Here are the same points, seen from different sides; a view may also be mirrored.
A view may leave some points out. In some views, one point has been moved. Which views, in the order they come, and which point in each? Write - if no view has one.

-- scene 1 --
A:
  J981 9.8 -22.3 -8.1 6.5 7.6 7.8 -5.9 18.3 -9.9
  J948 -1.4 -1.9 -6.2 13.9 -1.8 8.5 3.2 -5.8 -22.7
  J634 5.1 -8.2 -9.0 21.1 13.7 21.2 -11.1 -5.4 -13.4
  J239 8.8 -8.0 -23.7 -0.2 8.0 26.4 13.9 -12.8 -4.8
  J517 -3.1 -10.9 -9.7 8.9 14.9 22.1 5.3 -18.1 -18.0
  J895 -10.8 0.1 -18.0 14.5 1.8 8.8 1.2 1.5 -7.7
  J344 -7.5 -2.3 -7.6 22.2 7.4 12.2 -4.8 1.1 -22.4
  J877 -2.8 -17.2 -12.0 25.7 12.9 5.6 -15.5 7.9 -14.5
B:
  J981 66.1 17.2 28.8 -11.3 7.5 16.4 -2.1 -1.1 -52.9
  J952 72.3 14.0 24.0 -12.2 8.8 19.1 -13.9 7.3 -60.9
  J634 70.8 17.7 17.7 -21.0 15.8 26.1 -6.3 3.7 -73.2
  J895 74.2 7.7 10.1 -4.6 8.6 31.4 -1.3 24.7 -70.0
  J628 88.7 -14.3 17.0 -30.7 26.0 29.8 -11.5 10.3 -82.8
  J517 80.8 10.0 15.2 -11.6 21.0 38.0 -20.1 4.1 -72.8
  J344 70.2 10.9 13.1 -17.7 8.1 21.5 -14.8 20.7 -72.9
  J239 80.6 7.2 4.0 -6.0 32.4 48.2 -2.2 2.2 -62.8
C:
  J952 18.6 5.2 -17.5 9.0 -21.5 -4.8 2.3 0.6 11.9
  J895 39.2 -7.7 -8.1 13.5 -10.0 7.9 1.4 1.2 16.9
  J628 17.0 -1.2 11.9 1.1 0.4 0.9 31.3 4.0 9.5
  J634 17.9 4.0 1.1 10.7 -27.4 4.4 4.1 -2.1 9.4
  J877 27.4 4.0 -16.3 9.1 -30.3 0.5 -9.3 -5.3 16.7
  J517 20.8 -6.8 -4.5 22.7 -21.2 -0.3 20.6 3.7 6.6
  J981 22.8 18.6 -19.0 21.1 -13.2 0.3 -11.7 3.2 9.4
D:
  J952 18.4 -2.6 3.6 50.2 -30.9 52.0 67.9 44.0 -57.8
  J628 42.2 8.0 -7.9 43.9 -47.0 38.7 43.3 27.9 -71.8
  J634 24.7 6.4 10.8 53.5 -29.5 50.2 58.0 44.8 -70.4
  J517 29.8 17.7 1.2 53.8 -42.6 41.0 60.9 48.9 -60.0
  J895 24.1 -8.5 -5.9 62.4 -38.5 47.6 49.8 58.8 -62.6
  J239 31.7 10.0 15.3 63.1 -57.0 36.0 50.5 56.8 -58.3
  J344 23.6 0.5 -8.0 52.8 -31.7 58.9 55.5 47.4 -64.9
  J981 6.7 -14.7 16.4 60.7 -39.7 50.5 66.4 43.3 -56.3
E:
  J952 -5.2 2.6 2.9 -6.7 7.3 -0.8 10.9 4.0 2.4
  J239 4.2 -2.1 -28.2 -1.8 23.4 21.1 17.4 0.4 15.4
  J895 -8.5 2.7 -12.2 -19.0 15.1 1.0 30.9 2.7 14.8
  J344 -9.2 10.3 -6.4 -14.7 8.7 -7.9 19.9 -5.8 4.4
  J634 0.1 -3.4 -12.6 -14.4 8.4 -0.4 8.2 -6.7 0.5
  J981 -12.5 -2.6 -2.9 -10.8 -1.2 15.6 9.0 18.2 5.7
  J948 -18.5 13.1 -14.5 -14.3 18.1 4.7 20.8 -5.2 3.8
  J517 1.7 3.8 -13.7 0.3 26.0 5.3 15.1 -8.2 2.1
Views with a point moved: B
  out of place in B: J981

-- scene 2 --
A:
  J663 23.7 -50.8 -5.6 -46.8 -25.8 18.0 1.8
  J684 12.4 -45.6 20.6 -42.0 -31.3 20.0 -5.1
  J923 33.5 -32.6 1.2 -32.6 -6.5 11.7 -4.7
  J132 22.5 -38.3 -8.0 -36.3 -8.1 6.5 -8.0
  J826 15.7 -18.3 11.6 -49.9 -12.7 3.4 -2.6
  J263 21.2 -45.4 -10.1 -40.5 -17.0 11.4 -5.3
  J176 32.2 -40.3 -4.1 -30.8 -13.9 19.4 -8.1
  J995 32.0 -25.4 -11.3 -37.8 -13.5 15.6 -11.7
  J565 10.2 -30.9 -10.7 -48.3 -21.3 6.4 -10.2
  J966 15.3 -37.1 1.2 -37.6 -30.2 21.2 -17.4
  J722 22.3 -39.6 4.8 -53.7 -20.5 11.5 8.7
B:
  J176 -21.4 -22.1 -22.4 35.8 -1.9 -15.6 49.8
  J663 -10.5 -12.7 -31.9 46.3 -12.9 -15.2 36.8
  J923 -22.3 -11.0 -21.1 51.0 9.9 -3.1 51.2
  J826 -17.1 -5.5 -1.2 45.0 15.3 -15.8 31.4
  J722 -13.1 -8.3 -21.4 51.8 -0.9 -19.0 28.0
  J995 -25.3 -16.6 -24.1 36.9 11.8 -12.5 53.6
  J684 -11.3 -20.6 -3.7 53.6 -19.0 -11.8 35.1
  J565 -11.6 -8.1 -14.7 25.2 1.4 -16.4 39.7
  J263 -11.5 -8.5 -27.5 38.2 -5.7 -8.4 45.8
  J132 -15.3 -5.3 -22.2 37.8 4.7 -2.9 50.1
C:
  J966 20.9 -6.6 7.8 -10.8 -6.5 -16.1 -13.5
  J923 11.9 -15.5 -16.9 -21.7 -19.8 -2.7 -9.3
  J722 -9.1 -9.4 -2.6 -14.3 -18.1 -16.0 -18.7
  J176 17.3 -12.8 -8.9 -24.1 -14.0 -4.4 -17.4
  J565 10.7 -12.8 2.4 -21.2 -13.2 -32.3 -4.7
  J663 3.1 -9.3 0.7 -22.4 -11.4 -16.0 -30.2
  J132 14.1 -15.7 -15.5 -26.3 -13.9 -18.6 -10.5
  J995 17.3 -17.8 -2.7 -29.1 -21.0 -8.3 -3.9
  J684 6.0 -0.2 1.9 3.4 -2.9 -13.1 -21.1
  J263 10.5 -12.7 -6.9 -26.4 -11.4 -20.3 -19.8
D:
  J826 -18.5 14.3 -28.7 33.5 6.6 5.5 13.5
  J176 3.6 25.4 -22.5 40.1 3.6 20.7 -13.9
  J722 -1.7 16.5 -26.7 38.0 -4.8 24.3 15.4
  J263 1.7 23.3 -15.3 40.8 -9.9 17.5 -3.7
  J663 8.6 20.3 -19.6 37.5 -12.5 27.7 2.8
  J995 3.8 33.3 -22.1 38.1 7.7 6.1 -6.9
  J966 6.0 12.3 -18.9 19.4 -5.2 12.4 -8.6
  J565 -3.3 21.7 -12.3 31.1 -10.6 1.7 4.8
  J923 -5.8 26.6 -26.9 44.2 9.6 17.7 -9.5
  J132 -7.1 25.5 -16.4 44.5 -2.5 11.7 -7.6
E:
  J176 21.7 -25.8 -3.1 -4.4 38.7 26.7 18.5
  J684 39.2 -23.4 -9.2 16.6 58.8 29.9 7.4
  J663 15.3 -16.9 -2.6 3.7 61.4 25.1 15.8
  J263 17.4 -26.3 -1.4 0.9 53.8 20.1 25.1
  J722 23.4 -21.1 -18.8 3.1 65.5 31.6 22.5
  J966 40.3 -18.5 1.1 6.1 49.8 17.8 16.6
  J826 40.6 -33.5 -27.2 0.9 58.5 26.6 35.4
  J923 22.5 -32.5 -13.4 -7.7 39.2 31.2 25.1
  J565 32.3 -26.5 -4.6 1.2 59.8 10.0 36.0
  J995 26.9 -22.5 -7.7 -13.0 40.8 20.7 31.3
F:
  J263 -27.6 25.8 -35.9 -16.8 18.6 -15.7 4.6
  J826 -16.3 37.2 -37.7 -20.8 -10.8 -12.3 21.7
  J565 -22.4 41.8 -28.9 -16.7 12.5 -7.9 6.1
  J995 -30.5 28.1 -30.8 -30.0 1.8 -19.2 -3.2
  J684 -11.6 17.9 -20.7 -10.3 13.5 -23.2 29.3
  J663 -27.9 14.2 -29.9 -10.6 20.0 -10.9 10.2
  J923 -28.0 20.7 -41.9 -28.7 1.0 -27.0 5.3
  J132 -27.0 31.5 -43.5 -23.6 12.7 -20.2 3.8
  J722 -22.9 17.0 -34.8 -10.8 3.4 -5.9 19.2
  J176 -28.8 17.4 -33.7 -25.8 11.5 -27.5 2.7
G:
  J966 18.5 -24.1 -8.5 27.3 -10.2 5.0 16.6
  J995 5.6 -4.4 -23.8 26.0 3.9 1.0 16.5
  J663 18.9 -22.4 -23.0 20.9 -7.9 -21.1 19.2
  J176 4.1 -13.0 -27.6 33.8 -4.8 -10.9 14.3
  J132 18.5 -8.4 -23.0 36.7 -1.4 -4.9 12.0
  J263 20.1 -16.7 -23.5 28.5 -3.6 -10.3 12.3
  J565 25.9 -15.4 -10.8 22.4 -2.0 4.7 16.0
  J826 19.5 -0.8 -1.6 34.9 -5.7 0.1 35.9
  J684 9.9 -30.2 -7.9 33.0 -23.3 -14.4 30.1
  J923 5.5 -2.1 -24.8 39.5 -2.9 -8.5 19.4
Views with a point moved: B, G
  out of place in B: J176
  out of place in G: J966
